Each row is where one point has got to under a steady rotation. How many ticks took it there?
The counts run from 0 to 350.
[ 91 133 119  98 137 128 148 101 109 119  84 131 141 151  89 118  98 140
 137 152 181 181 127 126 134  63 140 118 119 106 136 160 125 121 148 104
 122 136 125 168 179 118  98 114 128 142 109 185 136 119 148 150  85 122
 152  84 145 113] : 311
[139 143 120 105 154 136 145 113 104 115 125 151 160 126  61 128  96 132
 147 148 153 139 108  98 134 132 136 121 135 121 107 122 143 114 156  95
 104 138  95 172 221  73  70 143 160 163 108 145 161 159 125 143 120 155
 127  95 154 103] : 28
[111 126 104 105 155 115 130 107 156 120  71 131 139 140  86 152 115 133
 138 137 156 155 100  75 141  75 120 146 140 146 149 167 142 134 152 135
 113 154 143 174 151  93 100 165 123 112 156 121 109 141  93 145 161 110
 159  60 142 111] : 118
[133  98 154 111  91 147 124 100 100 120  84 126 131 178 195 129 109 117
 119 183 148 130 137 122 119 143 146 158 104 127  96  88  84 123 137 125
 122 154 105 183 150 145  91 132 124  82 152 153 119 129 128  76  77 113
 130 141 140 139] : 272
[ 81 117 158 134 110 141 111 116 110 103 110 118 106 178 153  85 132 119
 113 154 185 133 177 163 118 137 160  88 176 126 124 128  98 160 141  83
 127 140 155  97 103 110 117 107 133 111 140 144 131 128 165 127  95 133
  69 137 155 114] : 22
[104 120 129  96 170 141 145  92 115 116 106 151 140 137  63 133  95 138
 152 155 154 164 120 101 146 109 117 127 117 112 159 147 158 118 163 103
  95 139 106 159 197 100  92 136 137 155 108 162 140 130 135 152 120 147
 148  71 157 106] : 27
[151 144 114 159 123 120 144 154 104 136 148 158 182 110  97 121 102 110
 123 135 139 157  90 163 130 151 163  91 114 129 115 170 133 101 127 135
 112 134 148 121 130  69  92 124 145 192  83 144 169 181 133 142 121 154
 114 144 163 121] : 187
[122 119 172 130 146 133  93  74  97 106 111 143 127 161 135 156 139 111
 137 145 121 138 142 102 153 145 102 142 127 128 125 105 173 152 126  71
 156 169 102 123 167  94 163 174 136  95 178 123  90  97 137 112 158  94
 130 132 152 139] : 157
[152 162 121 117 152 117 148 112  99 118 144 119 137  91  99 143 127 110
 155  52 111 162 136 108 157 115 140 100 136 158 105 135 152 143 144 139
 128 165 147 130 119  69 141 150 173 143 146 126 113 119 147 149 179 130
  85 150 121 151] : 303
[175  96 120  84 102 133 135  91 102 160 116 117 149 148 132 127 121 144
  98 149  85 131 114 117 129 120 130 169 136 172 135  78 130 121 106 147
 100 117  98 165 164 199 127 163 105  84 130 131 115 107 129 118 120 112
 144 139 151 144] : 274
[160 117 117 147 107 111 102 168 148 163 140  97 146 108 103 106 157 115
 117  93  80 103  99 153  87 156 112 126 186 179 116 125 129 125  86 157
 144  99 153  94  73 187 139 109 116  95 140  90 122 118 121 134 138 116
 121 133 137 135] : 240
[149 135 185 136 171 142  74 152 103 120 145 121 131 133 111 125 117 129
 138 131  90 154 178 118  93 170 104 122 161 106 113 109 131 142 130  96
 126 124 135  87 142 114 155 127 159 128 153  96 130 117 207 115 162 121
 109 155 165 114] : 32
[103 134 141 134 127 148 117 125 151 160 132 148  64 166 145 115 120  88
 119 161 168 136 135 156 128 153 191 152 134 127 117  89 138 119 171 127
 129 162  71 109 152 138 124 124  92 117 128 178 141 112 135 149  80 100
 120 120 108  80] : 193
[ 94 120 128  90 144 142 149  95 120 138 119  97 109 162 120 126 140 164
 106 117 130 178 158 156 137  73 120 115 136 139 157 133 136 147 157 111
 105 121 146 123 135 182 150 102 106 110 104 172 104  59 186 179  87 122
 114 110 128 123] : 309
[155 151 147 133 151 112 119 160 150 122  94 157 180 123  74 139  81 114
  91 134 116 181  93  98 137 100 133 155 134 134 115 162 112 119 121 171
 106 121 131 148 157 109 117 169 133 143 151 133 125 184 136 136 142 131
 168 121 180 146] : 277
[163 135 106 119 140 131 129 106  95 116 156 138 168 119  75 120 115 132
 144 116 122 120 123 105 129 146 150 109 140 131  76 101 130 110 137  98
 110 131 103 164 204  80  73 149 172 139 118 128 162 134 140 127 144 154
 112 121 133 109] : 29
[146 141 135 145  98 125 109 161 144 151 140 144 139 120 117 120 162  92
 110 148 123  95  83 168  94 184 150 117 205 160 121 125 145 141  85 113
 135 142 124  76 101 124 150 140  98 110 166  93 172 127 126 134 144  88
 106 149 167 113] : 57
[127 130 150 142 114 131  97 154 117 131 119 162 157 123 116 115 126  77
 140 163 134  96  84 161  98 193 134 112 179 130 131 118 163 143  86 104
 161 161 118  98 109  97 152 146 121 116 168  96 143 135 136  99 153  93
 113 159 182 116] : 56
[153 163 138 133 134 124 128 174 155 139 130 102 140 136 138 163 106 128
 108 138 119 151 110 124 118 154 170 115  93 124 109 172  90  78 149 169
  98 119 166 137 126 104  78  71 120 163 128 120 173 191 143 156 126 133
 139 101 118 102] : 85
[148 111 160 107 143 111 128 121  50 100  72 137 146 126 117 109  93 101
 132 161 142 170 120 127 135 166 125 115 122 132 107 120 155 146  64  99
 127 178 138 152 121 119 139 127 171 132 136 127 106 138 143  81 143 114
 111 147 160 175] : 146
[137 107 114  95 114 112 134  91  76 123  92 150 179 139 103 152 123 137
 115 160 128 132  79  86 101 137 111 137  90 154 186 172 160 138 121 126
 127 125 157 173 125 149 104 120 117 111 100 122 103 149 139 115 151 123
 176  87 150 121] : 106
[129 144 187 142 160 144  78 180 150 130 122 130 119 147  97 102 120 118
 124 153 131 164 173 151  97 150 137 124 196 107 104 109 102 147 122 107
 126 137 121  76 133 111 145 125 131 129 166 119 125 123 199 134 130 104
 116 144 168  98] : 33
[147 142 110 123 143 131 184 119 112 110 118 108 156  99  91 133 133 102
 119  98  97 183 100 169 123  98 107  85 164 165  88 143 160 149 125 143
 104 134 128  90 121 158 154 115 132 113 142 118 142  82 154 172 111 137
 118 152 156 171] : 161
[ 94 128 179 156 154 115 125 136 152 121 119 126 124 160  84 117 105 130
  92 100 133 179 137 129 158 114 112 140 138 144 154 163 137 135 117 132
 130  79 131 100 115 154 133 120 114 146 136 178 134 126 165 177  90 163
 136  83 161 188] : 151
[ 96 141 136 154 125 129 133 123 115  87  98 122 202 142 114 133 124 133
 116 115 137 172 114 157 113  97  93  80 136 125 106 205 122 133 132 106
 143 105 163  93 117 118 129  96 129 135 125 128 139 136 174 149  82 145
 137 133 184 155] : 163
[120  96 149 104 121 126 101  93  85 110  82 134 121 153 164 150 120 106
 142 170 142 108 120 110 142 203 110 141 108 122 182 125 166 144  96  99
 130 174 149 170 113 110 123 127 126 103 158 106 108 135 105  81 163  96
 120 107 135 148] : 248
[145 128 197 136 176 111 108 176 143 115  88 129 106 135  98 125  90  94
 122 145 128 177 148 116 138 157 137 145 169 131  95 116 126 165 123 149
 116 170 125 121 120 105 129 148 152 121 189 121 106 155 141 119 148 131
 105 123 149 154] : 135
[125 116 108 133 115 131 106 106 111 175 155 137 172 136 126 114 143 163
 150 149 141 114 123 148 148 134 149 121 151 126 141 139 149  78 104  66
 126 158 133 149 171  69  99 166 145 160 109 126 164 142  87 138 138  99
 113 108 137  80] : 40
[141 100 124 170 121 134 131 128 120 134 166 101 125 144 124 104 141 117
 111 116 103 121 121 176  84 182 119  99 163 156 124 121 141 105 140 116
 119  91 120  94 125 195 112  78 123 114  90 142 148 100 161 148  85 164
  99 114 134 122] : 47
[ 96 110 160 153 151 126  87 151 135 144 139 126 147 157  91 101 116 151
 105 151 133 166 136 164 126 130 123 125 150 108 170 159 132 108 110  98
 129  80 149  77 129 166 130  96 114 159  93 156 130 134 177 158  92 138
 142  85 162 121] : 333
[121 130 108 111 115 148 120  60 103 142 177 106 133 157 188 159 145 138
 165 111 126  81 116 127 143 165 135 124  92 126 146 115 144  86 151  74
 148 123 136 149 149 104 101 100 138 128 108 129 175  96 112 131 122 103
 104 119 107 113] : 64
[146 113 126 112 108 107  91  98  96 139 142 130 166 140 108 112 113 166
 120 129 130 111 129  94 150 121 146 158 136 154 113 104  97 106 101 107
 136 112 126 198 189  99  74 184 160 128 131 150 136 160  97 108 144 137
 122  90 127 128] : 131
[157 128 107  96 148 126 106 107 130 183 153 101 114 143 115 143 129 133
 152 117  92 104 117  83 153 158 136 167 104 128 125  91 141  73 115 123
 123 121 112 187 176 132  97 115 145 134 124 127 154 111  99 134 155  92
 144  73  83  96] : 234
[171 125 126 145 126 100 138 116  83 125 114 142 198 143 103 142 132 134
  83 154 130 160  92 121 137 127 157 109  96 150 115 179 132 118 113 120
 113 171 160 166 167 110  82 139 137 124 120 136 114 194 124 128 137 155
 137 123 143 122] : 289
[167 158 178 111 159 108 109 124  74 127 160 123 131 141 126 133 112 134
  81  85  80 184 168 114 157 154 159 118  87 140 127 129 130 131 108 143
 137 123 160 113 112 130 151 112 154 145 127 147 106 130 205 163 153 127
 116 147 106 145] : 292
[124 163 169 101 149 107 110 149 120 101 117 133  93 131 124 117  82  84
 135  71 129 150 164  80 117 156 142 134 119 145 114 107  99 151 142 168
 150 103 146 143  61 117 145  91 159 133 146 137 111 128 185 120 150 119
 112 129 117 171] : 111
[118 147 115 115 126 163 112 139 183 153 140  98  91 140 121 118 143 127
 129 109 113 111 129 139  82 120 142 133 177 147 115 100 102 115 167 147
 123  94 113 101 122 181 134  92  86  98 129 130 143  83 164 154  97  96
 125 111 109  78] : 217
[124 111 166 116 123 140  76 122 111 130 121 143 117 176 197 110  99  98
 143 150 133 119 157 108  93 181 116 158  85 107 149 101 104  96 161 122
 158 125 119 141  95 149 132 107 125 119 118 133  98 128 162  72 118  91
 144 128 136 123] : 89
[ 91 145 132 141 146 129 102 135 147 174 166 128 117 151 100  90 107 131
 133 124 164 131 124 138 161 123 178 131 130  98 114 129 111  71 123  96
 155  97 110 135 168 110 103 113 137 182 106 188 181 131 136 169  90 130
 126  72 105 112] : 335
